One vector is turned by the same rotation once a tick. Each row is the vector after some number of ticks, and that number follows the row.
The counts run from 0 to 885.
-174,-44,-26,-245,65,-259,62,-125,265,52,592,292,-2,-206,335,-128,-168,2,315,429,-24,35,-253,-164,-87,-165,106,28,-178,-196,191,-126,-312,-96,229,-132,-81,193,-177,-165,-148,-501,-310,-3,-4,-334,-395,-24,218,-108,167,-382,-134,-105,89,-17,-19,80,591,-148,-97,140,-259,6,-126,255,89,375,-81,380,71,345,365,209,-28,124,-97,-57,-74,23,-59,11,298,-16,-48,36,394,331,-345 -> 530
-47,73,-54,-235,-147,-234,166,-50,197,67,634,420,34,-159,274,-193,-8,93,243,539,-125,-109,0,-129,-101,-81,81,29,-217,-278,192,-117,-166,-38,224,-118,-107,123,-252,-91,-101,-499,-415,90,113,-498,-258,-85,144,83,235,-282,-83,-92,98,58,-97,137,456,-184,-49,74,-386,-69,-16,294,198,260,-298,360,25,394,320,164,13,78,-12,28,-64,-74,-45,-184,350,43,11,-102,296,401,-269 -> 98
-191,123,-205,-238,-242,-260,74,-103,163,40,499,364,-43,-69,344,-267,42,7,218,515,91,-113,-246,116,-140,-58,140,52,-241,-231,-41,-352,-218,176,201,-82,-38,84,-137,-83,-43,-469,-282,-17,37,-462,-290,25,131,-38,142,-375,18,-153,100,-89,-114,-105,454,-205,-170,-47,-262,-32,-128,332,2,387,-52,287,-39,267,453,49,194,-71,-82,154,-188,81,8,-91,324,161,21,-146,463,444,-264 -> 801
-123,239,-24,-205,-89,-169,152,46,126,42,551,199,74,-96,380,-34,-110,-118,294,484,-66,-319,70,-251,-124,-29,-26,-73,-83,-316,200,-104,-277,118,224,-53,-107,120,-94,-97,11,-544,-448,109,-56,-520,-272,47,72,119,248,-245,-37,-288,169,56,-210,77,400,-80,-212,18,-405,129,32,366,183,137,-186,444,69,389,145,185,23,93,-22,106,-57,45,50,-177,464,-46,10,-82,243,436,-310 -> 808
-171,-47,-65,-106,-23,-323,60,41,153,34,561,302,45,-31,441,-149,-51,148,235,558,46,-126,-173,-123,-33,-90,50,27,-329,-238,177,-156,-183,102,313,-200,-34,10,-77,-100,-140,-453,-298,-83,-103,-515,-406,-65,185,100,251,-353,13,-147,108,78,-157,57,471,-189,-108,63,-278,-24,-83,424,138,173,-142,439,48,333,336,209,36,-35,-89,-28,-183,-38,19,-151,346,101,28,-149,282,289,-410 -> 349
-88,103,-54,-172,-120,-333,13,-115,19,-20,526,402,23,-105,581,-103,-145,119,400,481,140,33,-280,228,-42,-169,112,-161,-9,-311,-39,-99,-304,298,330,-243,-39,5,-111,34,-96,-453,-71,143,-91,-374,-176,183,115,77,430,-323,107,-210,335,204,-202,155,399,-302,-162,184,-319,106,-80,266,121,168,-24,348,143,282,298,200,132,-6,-72,97,-121,35,103,-98,291,6,101,-40,245,301,-268 -> 523
-243,210,-77,-182,-221,-301,12,-98,235,87,441,308,32,-16,475,-33,-107,199,237,474,57,-105,-15,46,-178,-44,58,72,-303,-384,10,-191,-133,249,293,-31,-51,-31,-226,74,-122,-585,-379,0,3,-532,-244,166,142,65,204,-247,140,-228,336,-47,-258,81,332,-272,-192,131,-264,105,-99,226,4,106,-241,358,-33,286,198,-8,87,-5,-162,-94,-99,-218,17,-65,500,149,107,-65,186,224,-242 -> 6
-113,303,118,-243,-145,-184,1,-140,345,223,464,217,-81,-231,345,169,-73,128,234,361,85,-76,-37,-200,54,-37,-30,-214,-128,-364,74,-97,-274,-40,165,89,-372,175,-287,-28,-126,-603,-494,74,11,-587,-434,94,72,32,193,-155,-100,-180,212,14,-142,25,486,-133,-155,57,-193,94,-94,307,40,190,-229,379,-27,306,218,51,38,22,-138,-183,-29,31,128,-145,359,-14,29,5,312,303,-221 -> 307
-21,161,-70,-228,-211,-203,145,-226,66,44,608,431,-144,-219,419,-156,-46,71,432,496,-22,81,-264,213,-21,-196,106,-212,20,-327,-37,-105,-256,120,173,-111,-71,196,-173,-10,-97,-423,-102,228,52,-396,-114,73,128,88,418,-222,-45,9,257,129,-133,131,506,-214,-105,91,-349,21,-131,202,152,302,-146,316,120,290,343,117,143,37,-18,195,-111,83,97,-106,257,-98,-14,-40,410,406,-219 -> 272
-23,100,-101,-219,-217,-246,121,-246,131,34,610,400,-110,-336,295,-233,-172,-21,394,357,20,52,-277,141,-94,-126,199,-1,-24,-282,8,-136,-268,107,115,0,-58,232,-240,-73,-114,-523,-150,159,180,-335,-172,74,187,-79,175,-300,-149,-73,134,4,-79,7,557,-252,-77,89,-365,39,-108,68,23,517,-25,297,117,295,364,61,64,117,-47,130,-91,160,-44,8,297,-52,-79,21,494,391,-226 -> 873
-56,160,-4,-170,-258,-216,7,-199,57,33,581,484,-34,-343,316,-236,74,225,238,359,30,-9,-176,12,-62,-135,136,-35,-188,-326,43,-60,-163,-57,171,-138,-145,156,-307,-40,-72,-506,-343,134,187,-545,-331,5,68,37,324,-199,-24,-7,60,34,-43,147,577,-220,-26,34,-261,-25,-30,185,146,336,-184,249,-5,397,425,177,-44,32,5,-112,-49,-49,16,-175,307,65,70,-51,339,368,-171 -> 731
-236,208,66,-235,-184,-183,-41,-191,212,114,492,305,-32,-254,273,-128,-114,51,189,282,176,-70,-157,-87,-137,3,117,-103,-194,-350,-3,-108,-288,-9,96,-26,-185,164,-312,-43,-76,-649,-514,-3,87,-414,-442,150,52,-164,179,-292,-60,-186,30,-97,-101,-98,561,-255,-228,-63,-102,46,-52,208,-55,379,-3,168,-81,299,419,88,-9,-8,-149,-123,-49,77,-5,-115,378,83,84,104,455,427,-160 -> 680
-200,71,29,-176,-109,-277,-81,-113,-4,13,488,284,-5,-158,501,-180,-208,24,311,279,344,-62,-326,64,-146,3,196,-69,-107,-257,-99,-144,-355,269,253,-140,-46,76,-164,9,-30,-552,-212,26,-58,-424,-344,176,38,-147,284,-294,31,-310,119,13,-209,-158,478,-313,-168,85,-196,225,-93,243,-31,347,209,288,111,251,369,183,37,25,-123,-75,-98,183,-4,-17,326,115,121,52,372,384,-261 -> 31
-123,163,101,-187,-309,-223,10,-197,81,103,492,434,36,-332,392,-156,10,216,241,369,205,-92,-226,14,8,-73,83,-179,-152,-345,-9,-102,-204,85,150,-176,-280,98,-345,12,-22,-483,-339,74,123,-668,-418,84,-21,55,314,-176,-13,-100,25,98,22,-24,533,-291,-106,-115,-125,17,31,253,86,309,-63,293,-86,315,449,172,-2,-13,-52,-117,-123,83,101,-272,210,171,59,-63,402,420,-225 -> 481
-118,52,-66,-127,-168,-229,58,-111,-56,-79,547,396,61,-99,465,-237,-93,68,436,495,123,-110,-261,136,-57,-150,146,-150,-49,-286,-46,-130,-265,247,263,-282,-22,43,-114,27,-9,-414,-136,129,-85,-446,-224,84,54,136,382,-344,81,-199,262,164,-167,80,428,-212,-207,38,-316,48,-48,324,142,243,26,348,69,285,368,269,127,-17,-2,148,-164,145,84,-205,296,8,110,-103,303,417,-330 -> 863
-164,-99,-12,-121,42,-268,54,-23,83,-10,619,282,50,-105,454,-212,-187,15,321,437,113,-120,-196,-185,-148,-89,146,-56,-156,-217,190,-89,-350,56,332,-261,-8,121,-105,-57,-31,-538,-264,-93,-51,-376,-381,-45,130,-91,256,-324,-90,-228,58,61,-120,-8,505,-199,-137,74,-262,16,-44,297,99,293,25,414,127,341,360,282,-48,97,-64,3,-127,89,-52,-111,381,43,43,1,349,357,-305 -> 751
10,240,11,-317,-231,-262,-5,-168,305,207,429,267,-46,-329,499,182,-171,183,226,299,120,-57,-84,-74,45,-30,-66,-106,-163,-405,-38,-123,-210,216,155,162,-311,96,-261,-88,-164,-434,-278,182,61,-652,-324,202,131,248,182,-14,-17,-132,287,73,-98,119,424,-266,-18,56,-263,188,-14,277,-26,210,-153,514,50,292,101,65,14,101,-113,-223,2,0,99,-75,307,-58,-72,-40,256,286,-330 -> 365
-159,280,-52,-199,-204,-168,171,-169,158,2,571,371,9,-136,207,-199,47,-25,301,493,-120,-175,-29,26,-168,-156,147,-80,-76,-387,69,-72,-206,-21,201,-96,-83,145,-198,34,-17,-580,-497,188,127,-418,-219,71,41,-34,269,-322,-4,-190,148,-65,-222,126,504,-122,-227,65,-315,-49,-51,250,167,220,-293,229,-17,383,352,78,72,40,-69,130,-52,-149,38,-119,426,4,108,-5,334,410,-116 -> 699
-191,144,-52,-124,-304,-269,45,-106,99,63,555,372,-71,-71,380,-368,-68,111,226,426,89,-115,-108,58,-202,-12,191,65,-272,-328,37,-138,-219,98,246,-63,4,101,-245,-21,-50,-646,-431,14,111,-445,-262,29,118,-126,211,-316,-67,-170,82,-47,-215,-29,405,-305,-148,38,-286,88,-10,151,120,342,-100,197,10,286,385,4,67,16,-48,71,-25,-124,-66,-116,488,151,120,-76,393,363,-150 -> 550
-228,308,2,-216,-288,-174,74,-27,217,131,447,244,-111,-31,369,-53,-54,-12,224,377,117,-198,-41,-59,-159,21,62,-137,-190,-397,-41,-256,-262,122,122,93,-187,121,-277,18,-11,-646,-559,22,-32,-430,-333,131,77,-124,155,-221,-26,-297,151,-149,-236,-107,421,-196,-265,-46,-230,56,-62,335,-3,252,-151,253,-36,265,314,-61,155,-136,-162,64,-157,27,106,-71,425,62,70,-93,428,398,-188 -> 829
-43,218,-96,-282,-295,-139,44,-285,166,62,540,433,-70,-359,359,-227,-121,0,351,307,100,-60,-333,210,-86,-68,109,-56,-37,-340,-147,-167,-289,255,105,54,-129,212,-232,-38,-36,-443,-215,167,173,-458,-185,196,140,-26,177,-239,-43,-115,140,4,-66,-52,471,-248,-135,-46,-237,113,-56,155,-32,494,55,253,88,271,358,38,90,100,-88,59,-76,234,57,-86,199,24,-33,24,471,479,-293 -> 623
-47,-42,-28,-208,-4,-296,-36,-95,89,24,574,272,56,-278,523,-68,-317,-29,386,292,150,-52,-244,-22,-141,-87,174,-39,-50,-224,77,6,-383,236,282,-222,-28,97,-83,-78,-104,-485,-142,53,-23,-454,-276,155,144,24,296,-269,33,-253,225,122,-130,15,495,-354,-126,159,-347,269,-39,138,11,275,78,426,204,322,167,239,-66,179,-66,-44,-49,96,-76,-5,335,-25,17,86,271,325,-296 -> 353
66,148,16,-222,-280,-291,-1,-234,91,114,545,489,-111,-354,445,-61,-140,257,301,368,90,61,-163,113,-10,-181,39,-83,-175,-380,38,-77,-197,89,197,-65,-203,149,-319,-41,-130,-432,-183,158,195,-567,-228,100,125,165,281,-125,-61,11,151,247,-100,149,500,-290,40,113,-330,122,-22,163,100,351,-157,371,115,310,287,123,-30,112,32,-19,-32,-50,44,-152,296,4,-15,-34,359,292,-212 -> 673
-57,142,69,-192,-94,-283,-13,-38,115,135,506,173,-12,-116,649,121,-368,25,329,363,352,-82,-146,-73,-72,-16,31,-163,-93,-336,-10,-67,-339,343,245,-10,-186,71,-149,43,-83,-537,-185,103,-79,-506,-301,205,104,57,276,-147,14,-417,257,228,-189,7,379,-306,-137,179,-321,271,-35,332,31,153,-13,418,149,245,86,112,25,47,-83,-63,-50,95,33,-72,400,-9,44,-16,215,278,-286 -> 234
46,57,-89,-222,-250,-255,74,-26,34,118,602,263,3,-156,566,-48,-230,35,277,400,134,-144,-165,42,-17,-11,-106,-92,-152,-344,27,-244,-251,336,175,67,-130,126,-108,-21,-46,-394,-119,134,64,-518,-246,91,164,196,221,-112,-130,-182,227,200,-150,-47,412,-265,-16,-21,-418,210,40,315,71,235,2,473,194,271,175,52,152,60,-42,113,-101,209,54,-149,298,-9,-80,-213,373,397,-338 -> 203
-57,111,-76,-322,-102,-281,39,-266,285,-76,499,347,152,-346,450,-35,-28,91,398,442,-34,-70,-161,107,-88,-129,74,3,-3,-297,84,-51,-207,256,224,-146,-45,34,-111,-58,-138,-418,-143,246,-6,-506,-147,187,152,226,321,-256,112,-124,319,73,-123,230,485,-187,-161,188,-359,73,-52,209,-40,215,-174,451,75,409,129,288,-12,128,-50,-80,-78,4,38,-23,261,-35,1,87,127,301,-375 -> 244
-138,288,-68,-359,-176,-251,35,-245,461,76,415,325,-11,-250,367,107,-83,137,268,397,35,50,-73,133,-103,-108,89,-40,-111,-377,-26,-95,-184,187,203,52,-149,72,-229,-34,-198,-580,-254,152,10,-474,-178,219,158,89,214,-234,115,-138,415,-81,-149,184,465,-264,-177,204,-241,96,-153,203,-63,136,-272,388,15,376,139,66,71,77,-247,-165,-54,-147,-13,51,355,8,11,82,201,199,-241 -> 817
-30,93,69,-151,-132,-209,-24,-161,-21,92,595,297,-81,-237,522,-89,-342,42,379,227,221,26,-220,-71,-107,-120,88,-174,-11,-310,55,18,-379,75,247,-157,-178,220,-244,46,-55,-542,-294,80,74,-393,-312,125,73,-81,342,-196,-97,-283,126,210,-158,63,543,-270,-86,137,-257,212,27,150,176,342,12,304,140,236,301,123,-33,162,2,-68,77,126,-27,-73,333,-64,33,71,331,385,-153 -> 412
-75,231,1,-147,-280,-242,46,-200,56,58,577,440,-201,-197,442,-163,-104,166,387,383,124,98,-214,193,-41,-170,172,-164,-95,-416,-41,-95,-308,63,195,-134,-111,178,-342,56,-137,-551,-236,130,111,-417,-182,122,89,-86,336,-243,-63,-43,197,125,-185,113,487,-283,-77,110,-234,19,-70,112,161,316,-153,199,54,266,428,41,110,7,-5,94,-20,-22,26,-131,339,-57,73,4,409,368,-93 -> 271
